One turn moves each row of this set onto another row. After a few examples, where does it send each row asked below?
K_759: [-12 -17 -31  14 -15 -12 -40   0 -23   5  30 -11 -49  48  26  -9  -1  13
 -48 -36  40  49 -38  20  34 -35  49 -59  29  12  33  -6]
K_86: [ -2  25 -48 -65 -10 -11  -3 -44  11  -3 -11   7 -16   4 -47 -42   8  -3
 -37   7 -11 -40  -2  45  40  16 -31 -61  10  -8  32 -81]
K_725: [-12 -10  44  28 -32  -2 -31 -16 -13 -20   5 -58  21 -45  55  53  11 -25
  -5  17 -65 -11  22  48 -34  -6   2 -19 -23   1  22  -5]
K_250: [-43 -36 -40   2  67 -19  -1 -45  21 -23 -18  57  17  38  38 -12 -43  -1
 -17 -32   5 -43 -20  10  45  37 -31 -63   1   0 -15   2]
K_929: [ 33   4  13  48 -17 -26 -10 -27   3   9 -38 -20  43 -35  42  40  34 -11
  39  27  22 -59 -46  -4  15  -6   8  10 -63 -24  21  22]
K_393: [ 27  68  49  -9  -6  55 -26 -47  32 -54  25  13   1  33  40   7 -10  -3
  16   0  39   5  -3  14  23   3  -6 -52  65  43  24 -49]
K_595: [ 32  47   3  67 -56 -47  -6 -35 -45 -36   0 -12  18 -38  -8  14  -3   9
  -1  -9 -38 -25 -18  -2  20   3  27  39 -19 -65 -12 -17]
K_557: [-20 -44   6 -23  46  -7   1 -29  18   6 -33  63 -15  68  47 -13 -19  20
 -35 -59  18 -57 -39 -19  -2   0 -32 -18   9  -8  20   2]
K_807: [ 15  18   4  87 -55 -29  16 -40  -8 -46  33  17   1 -31  -1   1 -23  28
 -21 -22 -45 -21  14 -15  19  25  13  46 -24 -43 -23   2]
K_932: [-31 -55  -8  53   2  28 -11   7 -40   0  42  24  -8  37   0 -25  11  24
 -40 -33  11  27 -36  16  58  19  31 -44  51  30   7  -2]
K_116: [  8  29  15  54 -53   5 -15 -33  15  25 -44  -7  20 -31  45  10  49  -9
   5   9  -2 -54 -16  14 -20 -11  11  -6 -75 -32  45  45]
K_670: [ 11   6  15  69 -58  -4  -7 -47  23  -2 -20   0  21 -49  26   2  45  -7
   9  38  26 -35 -37  19   4  -4  22  14 -54 -10  42  43]
K_974: [-14 -38 -21   2  32  -2   1 -77  17 -34 -27  49   4  78  60  -7 -14  23
 -36 -59  12 -51 -11   9  29  40 -28 -35   2  23 -10  -5]
K_10: [  6 -14  32  48 -22 -48 -12  12 -54 -16 -17 -65  18 -21  54  54   6 -13
   5  10 -80  -1   3  32   2 -19  11  -3 -28 -16   3 -20]
K_226: [ 19  20   7  76 -14 -68  36   4   7 -22  -2 -50  12 -11  15  68 -36  31
  37  16   4 -29 -13 -32  36   9 -16  26 -13  29  24   1]
K_804: [-10 -30 -45  39 -33  41 -28 -17 -36  -5  15  -2 -36  42  16 -50  21  36
 -28 -28  35  30 -26  13  40 -17  28 -58  37  45  24 -14]
K_878: [ 20  65  25  13   9  34 -36 -31  37 -62  41  15  18  20  -4  19  14 -22
  -1  17  40  18 -41  23  42  26  10 -47  66  60  65 -22]
K_707: [  6  62  -3  81 -67 -17  20 -46   2 -36 -10  13 -14 -19 -16   3   2  23
   4 -18 -46 -38   9   0  16  18  25  35 -17 -50   9  26]
K_644: [-16   1 -15  58 -20 -56  40 -11  43 -13  12 -61   6 -24  16  59 -66  17
  19  32 -13  -3  37   2  19  -2 -34   8 -29  29   6  14]
K_338: [ -6  38 -15  80 -35 -40  34   7  40 -18  16 -42 -25   0   9  59 -59  26
  16  13 -31   3  35  -9  30   7  -1  29 -34  25  12  30]
K_36: [-25  20 -42 -67 -29  -5 -22 -62  14   7 -19 -16  -2  31 -40 -33  -9  -6
  -6   2  -2 -13  19  46  60  17 -25 -22  10  15  -9 -65]
K_424: [ 36  55  11   5  24  42 -43 -60  48 -44  56 -10 -10  72   0  54   2   6
  33  11  11   6  -2 -14  47 -19  16 -28  59  14  45 -33]
K_292: [-14   7  30  38 -23  -5   7  15 -14  16 -15 -64 -11  -8  60  54 -14 -18
   0  11 -58   7  39  33 -21 -15   5 -28 -50   0  18  18]
K_982: [  3 -42 -16 -12  53  11  13 -46  22 -11 -12  46 -16  60  55  12 -27  14
 -32 -31  35 -60 -25  13  16  39 -11 -74  -7 -13  -1 -16]
K_813: [-11  23 -30 -58  15  13 -28 -73  11 -17 -13   1  10   5 -67  -7 -13 -31
   9  20 -25 -19   0  48  44  25 -30 -52  37  -9   6 -53]
K_921: [ -6 -45 -47  23  -3  33 -14  12 -13   3  43  -1 -52  45  19 -23  17  36
 -44  -3  11  22 -34  31  70   9  48 -64  29  27  13 -33]
K_471: [ -6  44 -45 -44  -9 -18 -16 -74  31 -10 -20  20   2  41 -32 -50   1   2
  -5  11 -57 -15 -14   2  55 -31 -47 -27  13 -18  28 -60]
K_774: [ 35  44  29  -4  15  42   5 -34  52 -53  41  19  -9  47  13  18  12  19
   8  14  20 -22 -26  11  45  29  15 -41  75  41  56 -59]

K_338 -> K_707
K_471 -> K_557
Where do these go?
K_10 -> K_226
K_774 -> K_86
K_725 -> K_644
K_36 -> K_974
K_878 -> K_813

